Some points, one per row:
[ -6 -10  -2 -25  23  24 -11  38 -61  14   1  26]
[ 17  42  37  43  -2 -25  -1   8   8 -45 -48 -21]
[  3   0   0 -24 -35  24 -10  34 -16 -26  42  45]
[ -9 -32 -21 -68 -10  36   6  14 -55 -19  61  22]
[ 22   4  16  53 -17   2 -25 -22 -22  -6 -21 -37]
[-32   9 -27 -25  17  28  28   5  32   5 -31   9]
[ 44  19 -10   9 -46 -30  -8 -18 -55   5 -24   0]
[  7   9 -19   6  32   4  40  13 -11 -13 -15   5]
[  0   4  24  38 -37   1 -43 -15  31  -6 -15 -24]
[-29 -48  20  19 -38  24 -42 -55 -38  44 -16 -49]
[-15 -53 -26  48  -1  46 -16 -26  84 -28 -36 -55]
[ 70  29  -8  71   9   5  71  -3  -3  70 -16 -13]
[ 24  69  -4  33  82 -37  -5  35  60 -27 -19   2]
[-11   2 -52  -4  33  26  10  -1  74 -24   8  51]
[ -9   6 -48 -16  28  37  33  -2  36 -24  10  25]
[-12  21  27  49  50  -7 -36  11  50   2 -26 -34]
[ -8  28 -40 -14   4 -14  25 -25 -57  52  -8   1]
[-18 -42  30 -10  44   4 -16 -34 -17  45  16 -12]
[  3  26   1   4  82 -13  40  -8  33  -9 -28   4]
[-17  37 -21 -64  44  33  67  28 -20 -30  32   6]
[ 23  -9 -14 -32 -50  39  -9   2 -42 -34  48  66]
[ 14  25  21  37  51  -4   7 -40 -19 -30 -33  -8]
[ -6   7  12  23   9   7   9 -12  17  23   3  20]
[ 24  23  19 -40   4 -38  10  25  -7   4  17 -23]
[ -9  36  18   6  60 -29  28   3  22  -2 -34  18]
[ 23 -42   4 -27 -24   7 -41  -5 -13   0  20  -5]
[-25 -43 -12  35 -58 -16   4 -39 -46  -7  16  -4]
[ 10 -21  32 -26 -26  15 -24  29 -52  29  -1   6]
[-17 -30   2  17 -53 -33 -11   6  -8  15 -58 -34]
[ 44 -46 -28 -59   6 -52  15  30  21  17  96  45]
[ 38 -36   3  12 -73  22 -84  10 -78  14  14 -35]
[ 22  56 -51  10 -26  17  24 -12 -36   4  12 -24]
[ 56  24  28   9  29  28  47  23 -25  10 -53 -24]
[ 29 -11  -8  39 -38  17 -29  -7   9   5  -4 -30]
[ 12 -27 -20 -35  55  -2  85 -20   6 -24 -34  -7]
[-15  16  27 -49 -55   8  -8 -12 -66 -34 -16  -6]
[-14  19  -8  39  26  -4  -7  22  52 -37 -27 -28]
[  1  11  -4 -39  -8 -14  12  42  28  33 -13 -73]
[-14  -4  12 -16 -10  21 -20   2  -6 -11   5  30]
[-88  -9  -1  12 -30  12 -28 -38  25 -33  30 -23]
[ 29  -2  24 -28 -23   9 -15 -38 -64 -26  13 -46]
[ 17  42   2   5  69 -29  41 -41 -40   9  -3  41]
[-18  -3  41  17 -19 -24 -29 -46 -44  -5  20  -3]
[  1 -11  21  59 -42 -30  45  -5   6  49   0  37]
[-25 -34 -55  53 -23 -29 -63 -56  36   1  29 -30]
[-14 -10  34  63  23 -54  -7   1  27  58  24  -1]
[  2   1   4  11  44 -10  22  20  63 -15 -65  28]
[ -6  18 -56 -26  36  54  13  25  60 -38   5  43]
[ -5   3  -5  29  14   3  -4 -39 -20   5  35  14]
[ -6 -22  -1  35  -2 -10  69 -15  12  47 -21  15]
[-112  -40   15    7  -80  -22  -53  -37   53   13   10    0]
[-55   7  31  25  57 -22   3  -1   9  -9   5  17]
[ 17 -12  50  22 -34  16   1   5  -8 -60   5 -25]
[-69  26   8  20 -20 -28  -4 -15  56 -16  28  28]
[-18 -45 -90  62 -43 -30 -51 -33  40   9 -16 -30]
[  0  36  26  60  -8 -47  21  13  40 -22  47  26]
[ 13  21  30 -38   8 -60  -2 -39 -53  -2  67 -36]
[-18   3   8   7  39   6 -19  58  25  15 -33 -23]
[  5  24 -29  -2  90  -2  98   8  44   2  -8  64]
[-17 -10 -21   5 -33  -5 -24  13  23   4 -18 -52]
[ 17 -23  35 -18  25   4 -20 -43 -33  -8  60 -12]
[ 55  -9 -63 -88  -8  43  38  68  36 -43 106 -26]
[-43  30 -12  14 -14  -3  -4   8  10  34 -29   9]
[-17  -1 -34 -15  18  56   1  13  43   0 -20  41]
[-13  24 -17  -5  42  -6  27 -19   4   4 -41   4]
[ 16  20  31  69  26   2 -20   4  13  20 -32 -48]
[-16 -24 -10 -27  -3  16 -11  27 -31   1  50  29]
[-34  21 -26  -6 -38  28  15 -21 -15  12 -90  40]
[-27  30  -8 -16 -56  73 -54 -43 -48 -76  14  -1]
[-14   4   0  48  -1 -18  23  17  29  44  22  16]
[ -21   33  -40  -41  -10    4   29  -53 -103   45   -2    8]
[  6  13 -38  27 -33 -18  -5  -3  43   5 -50  -1]
[  7  28  16  37  18  51  -2  41  76 -21  21  31]
[ -2  42 -20   4  75  -8  49 -40 -45  -5  -3  30]
[ 12  39 -47   4  85 -26  56 -46   2 -15 -18   5]
[-37  -2  17 -42 -31  21  -1 -25 -35 -31 -11  62]
[ 16   8 -24  -8  53  -6  70   6  13  18 -37  24]
[ 19  29  -7 -27 -15  16 -45  -2 -34 -36  28 -21]
[-74  -5  36  -2  22 -56  -6 -30  -3  36  97  17]
[ 12 -13  -8 -32 -22  38 -34 -13 -27  -3  13 -31]
[-11  28  11 -17  83 -22  83 -29  -5 -15 -19  38]
[ 44  38 -17   1  42  42  21 -17  -9 -54 -42 -34]
[-23   5 -27 -69   3  -1  31  61  49 -21  26  31]
[ 43 -10  16  14   5  19  19  21  -1   1  14  -1]
Here are 16 more points, each followed by its number:
[ 18   8  38  14  85  -9  18   4 -13  28 -39 -22] 0
[ 43 -13  45  23  74 -26  16  28  27  11 -26   3] 1
[ 42  32 -37  68  -5  39   5  25  50 -13 -27  -4] 2
[  8   9  14 -47  20  13  36  25  -6 -12 -31 -12] 3
[-18   3  29  38  19  16  -5  53  16 -12 -44  -3] 4
[ 35 -81  34 -57 -78  -3 -72  24 -96   7  74 -13] 5
[  65  -32    2  -77  -76   -7  -53   25 -127   12  127    1] 6
[ 25   3  36  48  34 -69 -11 -20   2  39 -50  -5] 7
[  5  26  49  63  -4  -2 -31   3 -20  -2   8  -3] 8
[-19  -9  27  -6 -40   0 -29  -2 -43  35  -7  18] 9
[ 12 -21  -1  17 -21  48 -33 -35   1 -36  21  15] 10
[-15 -14  13  42  18 -20  14   7  40  58  30  -9] 11
[-42 -27  -2  27 -26  22 116 -11  13  78 -49  34] 12
[-22 -17  37 -72 -52  82  11  16   3 -39 -22   4] 13
[ 28 -45  -7   0 -41  -9 -61  24   1  28  16  17] 14
[-16  32   8 -11 -20  34  19 -52 -25  -4 -47  -8] 15
Which of these numbered points is nearest to each point below by angle, seen from the average point of the first points? Its number follows each.
[ -7  -4  42   5 -41  -3 -20  -3 -45  38   3  35] > 9
[ 42  18  -2 -24   9   6  37  11  -8 -13 -54  -8] > 3
[ 18  22  45  88  -7 -12 -53  22   1 -26 -10 -10] > 8
[ -4 -34  -3  35  -1  -4  70 -19  -2  63 -30   9] > 12
[-19  46  -8 -12 -17  29  22 -25 -25  -4 -42  -1] > 15
[ 21  21 -12  -3  81 -93  45  63  60   9   5  35] > 1
[ 21  -2  32  51   8 -49 -31 -11  -3  24 -38 -14] > 7
[-22   2  45  21  30  10  -6  37  11 -26 -26 -11] > 4
[-36  29 -27  48 -24   4  70 -41  15  35 -20  59] > 12
[-22  39  31  -3 -12  30  -2 -26 -33  17 -53  -9] > 15
[  5   1 -13  89 -10 -51  18  17  40  48  33  19] > 11
[-55 -21   5   9   0 -47   7   1  42  31  42  25] > 11
[ 15 -41 -30  36  29  -7   0 -34  23  53  62 -23] > 11
[ 18 -68  19 -42 -55   8 -50   8 -61  -2  71 -27] > 5
[ 74 -11 -56 -83 -46  38 -46  31 -82 -38 103  -4] > 6
[ 21  10  18  38  -5 -22 -19  11  -3  15  12   5] > 8
[ 22 -50 -45  -1 -47  -3 -65  16  11  43   6   9] > 14
[ 38  -9  28  45   6  -6 -16  -6 -23  -8  53  -6] > 8
[ 18 -12 -67  24 -33  26   3   7  48 -30 -64 -14] > 2
[ -9 -11 -27  -7  -1  -5  24 -25   4  49 -27 -12] > 12
[  6 -18  64  29 -24  16  -2  12 -21 -35   5 -25] > 8
[ 11  -2   4 -27  11  -1  26  22   5 -11 -27 -19] > 3
[-19  15  -8  -9 -16  14  22 -46 -14 -23 -71  36] > 15
[ 10   2  -1  22  -8  57 -13 -47  -9 -70 -15  15] > 10
[ 20 -36 -26  -1 -43  -1 -64  16  -1  38  -9  13] > 14
[ 11 -34 -13  12 -44 -27 -18  40  43  39  31  14] > 14
[-37 -32  36   7   3  -4  -7 -28 -46  32 -34   9] > 9
[  3 -17 -22  20 -44  -6 -18  46  34  31  -7 -29] > 14
[ -9  43   4  11  59  -5   6 -23 -30   2 -33 -38] > 0
[ 36  47 -21  85  -7  37   0  17  31  -4 -50  -9] > 2
[ 22  -5 -27 -81 -29  -5  10  34 -68  -4 127  27] > 6
[-28   3 -44  11  60 -16  64 -49  47  60 -66  35] > 12
[ 36 -25 -58  67  14 -30   5   9  73 105  18   6] > 11
[-22 -12   9   1   4 -14  32  30  19  24  43  -6] > 11
[  6  -6   8  32 -15  45 -19 -49 -14 -38  16   6] > 10
[-24  -4 -22 -41 -29  56   1  18 -24 -25   1  21] > 13
[-35  51 -29  38  -8   0  47 -26   7  23 -29  35] > 12
[-22 -48 -18  -5   8  -2  50  -6  61  29  -4  28] > 12
[ 22  28 -27  54  27  -7  16  20  64 -78 -20  19] > 2
[-14  31  33  -6  24  10  27 -54 -22 -46 -45  16] > 15
[ 10  22  12  28  48 -41  20  22  52 -15 -11   0] > 1
[ 34  -3   9 -51 -21  12  -2   8 -48  -1  36  44] > 6
[-30 -45   4  -3 -60  34 -30 -25   6 -44  23   6] > 10
[-46   3 -12  10 -11   2 -13 -21 -27  11 -18  32] > 9
[ 22   2  13  31  18 -60  -7 -22 -12  21 -35  -1] > 7
[-10  26  17  70  18  -3  -8  35  42 -56 -26 -18] > 4
[ 45 -44 -46  60 -63   4 -46   5 -14 -13  13 -43] > 14
[ 41  27  23  16  68  -5 -16  11 -40  13 -12 -71] > 0
[-11 -18  68 -11  70 -60 -10  42  31  11   3  11] > 1
[  6 -39  30 -15 -49 -13 -55  25   8  -1  14   9] > 14
[ 78  62 -63   5  -9 -26  39  50 -42  13  61 -35] > 6
[  2  30  43  -7  64 -19  28 -19 -23   3 -12   5] > 0
[-20  31  13  38  53   8 -14  20  56  15 -40 -35] > 4
[ -5  26  33   5 -15  24 -10 -11 -30 -18 -77   4] > 15
[ 13  67  37  34  10 -20  21  16   6 -40 -78 -33] > 4
[ 53  15 -57 -46 -13  33  31  53   4  -4  55   8] > 6
[-111  -29   75 -127  -25   76   19   53   15  -44   11   48] > 13
[  0 -73  -6 -20 -14  -1 -21  12  64   9  92   1] > 14
[ 23  28  18  36   3   6  15  27 -13 -31  19  -5] > 8
[ 16   4  27  41 -58 -55 -55  82  35  46  51 -20] > 14
[ 24  32 -14 -30 -27 -11  16  49 -37  15  34 -37] > 6
[  7  28  23  36 127 -14  44  -1  20  38 -47  -9] > 0
[ 18  -5  37  14   4 -16  19 -39  -3  36 -43   9] > 7
[ 41  25 -11 -24   5 -49  10  46 -43  30  47 -54] > 6
[-51   9  14 -27 -22 -12 -39  65  31  42 -46   7] > 4
[ 19  32 -21  27  38  32   7   0  19 -21 -38 -14] > 2
[  4   6 -15  -7  -2  49  -5 -41 -46 -24  27  18] > 10
[-31 -23  22 -80 -17  21 -17 -23  28 -13   0   2] > 13
[-44  13 -35  24 -17  -8  14 -13   2   8 -34  17] > 12
[ -6 -25 -16  15  28  -2  19  -4  10  22  28 -14] > 11
[-59   8 -13  30  26  27  13  -4  22  31 -29  26] > 12
[-10  37  13 -22 -45  46 -47 -36 -52 -72  32  10] > 10
[ 21  25  15  48 -22 -10   1  24  19 -26  44 -10] > 8
[ -4 -84  63 -42 -38   9 -15  -5 -18 -64  60  -2] > 5
[  5 -17  32 -10  23 -39  -7  21  27 -24 -18  12] > 1
[  4  39   8  22  84 -24  -9  27  63 -27  11  -1] > 1
[-92  37  -4  28 -39  11 -50   5  32 -58 -39  57] > 4
[ 12  62   0  69  10  54 -13  30  36 -51 -14   2] > 2
[-37 -11 -18 -79 -18  40  -5  31  22 -19   1 -10] > 13
[-27 -53  33  25 -67  25 -31 -40  -8  32 -23 -28] > 9
[-30  40 -45   3  10  -3  11 -33 -20  -2 -20 -65] > 15
[-12  11  21   3  56 -20  16   3   7  14 -32 -11] > 0
[  4   6 -30  -5  49  14  57  -6   9  17 -20  31] > 12
[-56   3  11  67  69 -24 -41  19  89  19 -34  20] > 4
[-34   9 -11  32  58 -11  22  18  69 -10 -39  17] > 4
[  0 -43  19  40 -17 -19   7 -25  26  20  38 -20] > 11
[ -1  14 -50  26 -23 -27 -17  -1  77  10 -44  -5] > 2
[-17 -46 -13   3  24  38 -15  45  83  -2  -3 -48] > 4
[ 12  17  -6 -30  35  -1  66  11 -26  -9   5 -12] > 3
[ -4 -29  62  45 -18 -23 -28 -40 -21  50 -71 -22] > 7
[  2  30 -16  -3  11  11  -1 -22 -35   0  -5 -48] > 15
[ 29  17  19  12  46   2  12  30  62  -5 -51  29] > 1
